Each path below is one point turned by a fixed rotation once a step. After each direction that follows a path, write how fast that rotation turns it, in deg/step (0 if it stays still).
Each turn is a multiple of 5 degrees from 10 to 175, or 0.
Each row of a path follows its step; steps can be skipped.
path 1
step 1: [  1  -5   6   1 -21   3   5  18  -8   5  -7 -27   4   1  -1  -8 -17   8
   6  -3  -2   4   3  13  10 -10  -6  10 -12  -3   9   1  11 -18  -3  21
  -4  -1  24  31  23 -14  -8  15]
step 7: [ -6  -7  11  -3   3   1  -9  21  -2   4 -11 -12 -22  15   7   6 -20  -4
   2 -15  -7   2  -1 -11  -5 -20 -10   5  10  -5  14   7  10   2 -11  23
 -16  29   0   5   5 -20 -13  21]
step 8: [ 19 -24  10   4   5 -13   1  11  -6   7 -14   4  -5   4  -4   9   2   0
 -13  -8   4   1  23   1 -20 -12  -3  22  12  -9  10   5   2 -16 -21 -10
 -18  -5  19  16  -5  10 -21  -9]
step 9: [ -1  -4  -4 -10   1   5 -22  21  13  10   1   5 -12 -13  -9  10   8 -15
 -12  12  -9 -15  11   0  -9 -26  -5   8  19  -9 -25   9  -2 -12  -3  -7
   9  13 -15  16   3 -10  -2 -19]
step 10: [  0 -12  10  12 -12  -4 -14   8   4  -6  -8  -6  -5  -2   1 -26  -5   4
  -6  17  -8  -8  19 -29   1   7 -15   8   7  -8 -24   9   8   2 -27  10
  -3   5  -6 -26  -5  -7  -9  -8]
step 11: [ 23  -8  -1   0 -11  -8 -12  -5   8 -12  -4  11   5   7  -2 -18  21  -4
   0   5 -13 -16  10  20  13   7  -8   0   9 -10 -14 -18  20  -1 -19   0
 -11  14  -6  17 -25  16   2   5]
step 12: [-12  -9  -9 -18 -11 -11  -4  11  -7   4  -7 -10  11   1   2  12 -21 -17
   6  14 -13  -8   3   9  31  -9 -10   7  16   7   1 -17  17   0 -11   3
  10  25 -14  -5  -2  -5 -10  18]
step 14: [  6  -6 -13  -6 -10  -5 -10  14   8  12 -14  17 -21  -8   2   9   9  -2
  -8 -15 -20   2  10  14   5  -6  -6  19   7  -3  -2  -7 -10   1  -9 -17
   8   7  26  28  11  -8 -18  11]
step 16: [ 24  21  11   0 -24   6 -16   6  22  -6 -15   0  -2  -7 -15 -19  27  12
  -1   8  -2  -5 -11  -7  13  11  -5  -1   1 -19 -14  16  -6   6 -20   3
   4  10  -4  -2   1  -6 -10  -1]
step 17: [ -2  -2  11  16 -28   5  -1  -5   2   4   7   4  17  -7   5 -15   1   0
  20  -5  -8 -20  10   4  29  -2   1   7   1  -9  -5 -38  -3   0 -24   0
   5   0  -2   5   6   1 -15  11]
step 18: [ 13  20   4 -19 -11   8   7   5 -15   4 -10  -6  14   1  -1   6  -2 -12
   4  11  28  -6 -16  12   1   2 -10   5  18  -5   5 -27   8  -8 -16  29
   3  18  -3  -2  -7  -6  -2  15]
Speeds:
[ 0  8 -2  6  1 -6  4  5  0  2 -2 -3 -2  3  2  0  9 -5 -8  0 -5 -3  5 -4
 -1 -5  3  0  2  1  0  5 -6 -2 -2  0  3 -8  1  0  1 -2  3  0] : 60
[ 0  0 -3 -6  6 -3  2  1 -4  2 -1 10  0  1 -2  6  2  1  6  5 -1 -4 -3 -4
  7  0  4  4  4 -2  0 -3  3 -5 -2  3 -5 -6  5  2 -1  1  4 -4] : 115
[-5 -2 -1  5  7  1  3  5  7  5  0  4  0 -1  2 -4  3 -2  2 -5 -3 -4 -2  1
  1  8 -2 -1 -2 -1 -2  1  0  4  0  7 -7  2 -1 -4 10 -2 -3 -2] : 110
[ 7 -2 -5 -4  3 -2  2 -7  3  1  1  1  2 -1  4 -5  4  4  2 -3 -1  0  1  0
 -1 -6 -1  1  7 -2 -3  0  0 -3  2 -8 -2 -1 -3  0 11  7 -1  7] : 130
[ 3 -1 -2  0 -4  3 10  2 -6  8 -4 -2  4 -2  2 -5  3  2  3 -4 -1  4 -7 -2
  5  2  1 -2  2 -5 -3 -2 -3  2  4 -1  9  4  5  1 -3 -1 -1 -3] : 20
[ 1  2  1  1  6  6 -1 -4 -5  4  3  3  5  1 -3  3  1 -7 -3 -6 -2  4 10  4
  2  7 -2 -2  5  1  0 -7 -2  2 -2 -5  0 -2 -2  5 -2  0 -4 -2] : 120
path 2
step 0: [-17   6   1   1 -10 -21  16  20   4  -3   3 -21  -9   6  -9  12 -10 -16
 -22  12   1  -7 -15  -9  -3  -6  -4  13   5   5  -9  23  23 -13   8  -7
  15   0   2   1   6  23 -13  -2]
step 4: [ 14   7  10 -14   7   2  22  -7  11 -13   8 -25  -8  27  -1  -2 -12   9
 -24  10 -14   0   5  -4   6 -23   3  -4  -6  -6  -9   1  10 -10  11  14
  12   7   4   9 -10  27   5   4]
step 5: [-12 -13  -2  10  -1 -14  -5   3  10  17   9  -6   5  19  -4  -5  -1   0
 -10   3   0  26  23 -21  -6 -26  -2   7   1   0 -23  -2  16 -23  -3  -7
 -12  -4  24   5   4   9  -1   1]
step 6: [  1  -9  21  19   8   5   3  -4   4  -9  -4 -24  13  -2   8 -10  13  -7
 -24   4 -10  11   5  -7  -4 -18  -9 -16  -5  -1 -32  -8 -18  19 -11  -3
 -10 -14   0 -16   8   9  -3   1]
step 7: [-13   3  -4   1  13  -3  12  28   2 -11  -2 -11   6  -3  -2  -6 -10  -2
   7  39  -8  24 -10  -2  -1  -8  -5   4  -1   2  -8 -27 -19  -8  11  -2
   0 -10   9  -8 -11  13 -16  -1]
step 9: [ -2  -4   5 -11  15 -19   6  -4   9 -10  -9 -10   4   6 -11  -4 -20  -7
 -11  13   8   0   0  -7 -22   4   3   9  11  10 -35  13   2 -18   7  -8
  -9  11   2   4  24  20  -8   6]
step 11: [  6  -3   3  -7   3  -9  15  12   5  -8 -10 -24   7 -15   6 -12  -5   2
   6  12   2  12   5  14   3 -23  -5  11   1  -3   8   0   0  20  -4  -7
  12  15  -2 -23  18  23 -30   2]
step 12: [ 10  -4   6  -9   7 -21  18   1 -29  -2  -6 -11   7   2 -24 -10 -16 -23
   9  13   1   7   6 -21  -3 -17   0  12  11 -12  11 -10   4  -9  -9  -2
  23  -9   3  -3   0  -1  -4 -11]
step 15: [ -4 -11  13  14  14  -8 -10  -7 -16  -8  18 -29  16   2   4 -19   9  -2
 -15  10 -14  10   2  -3   0 -20 -12 -15  -4   6  11  -1   7  27  14   4
  11   5   2  -1  15  11   0  -9]
step 17: [  5  10   5  14  23   6  -9  -6   5   0   2  -8   7   3  -3 -17 -10 -28
  -2  -1  11  -7  -9 -34  -3 -19  -9 -15  -5  -4   8  -7  14 -13 -11  -1
 -14 -15  -7   5  -6  23 -11   4]
step 18: [ -2  -6   4 -11  19  -2 -11  10   9 -28  -8 -12  17   1  15  -8 -19 -13
 -10 -12  -4   5  -5  -5  -7   8 -20   1  15   5 -28   1  18  -3  21   3
  -6   0   7  -7  -8  12 -19   7]
Speeds:
[ 0  0 -1  1 -2  5  0  3  3 -2  2 -6  2 -6  3  4  0  0  1  1  5  6  0  1
  6 -3 -5 -1  4  0 -2 -3 -4  4  6  4  5  3 -5  8  3 -8 -5 -5] : 90
[-2  8  6  1  3 -4  4  3  3  2  7  2  0  4 -3  1 -1  1 -8 -6  4  2  0  2
  0  1  3 -6  4 -1  1  0 -1 -1 -1  4  5 -3 -9 -9 -1 -3 -1 -1] : 175
[ 1  2  5  0 -5 -2 -2 -4  1 -4  3 -2 -4 -5 -4  0 -1 -2  6  1  2 -5  9  6
  2 -3  3 -3  1  2  1  5 -1 -2  2  2  7 -8  9  0  1 -2 -3  5] : 35
[-3  0 -2  1  4  3  9 -4  0  9  3  3  2  6 -2 -2  3 -3  2  1  0 -6 -2  1
  1 -2 -4 -2  3  3  1 -6  7  4  3 -6  0 -6  3  3  3 -7 -3  1] : 155
[-3 -2  5  2  2 -6  0 -2 -2  1 -5 -4 -2 -4 -3  1  4  3 -3 -2  1  4 -3  5
  1 -2 -1 -1 -4 -1  8 -4 -7  4  1 -4 -7  2  8 -6  1 -5 -3 -5] : 80
[ 0 -4  0 -5 -2 -6  3 -3  1  0  2  5 -1 -6 -5 -3  0 -2  3  5  2  0 -2  0
  0  6 -4  6  0  1  5  0 -1  3 -6 -2  7  2 -5 -2 12  1  2 -2] : 25
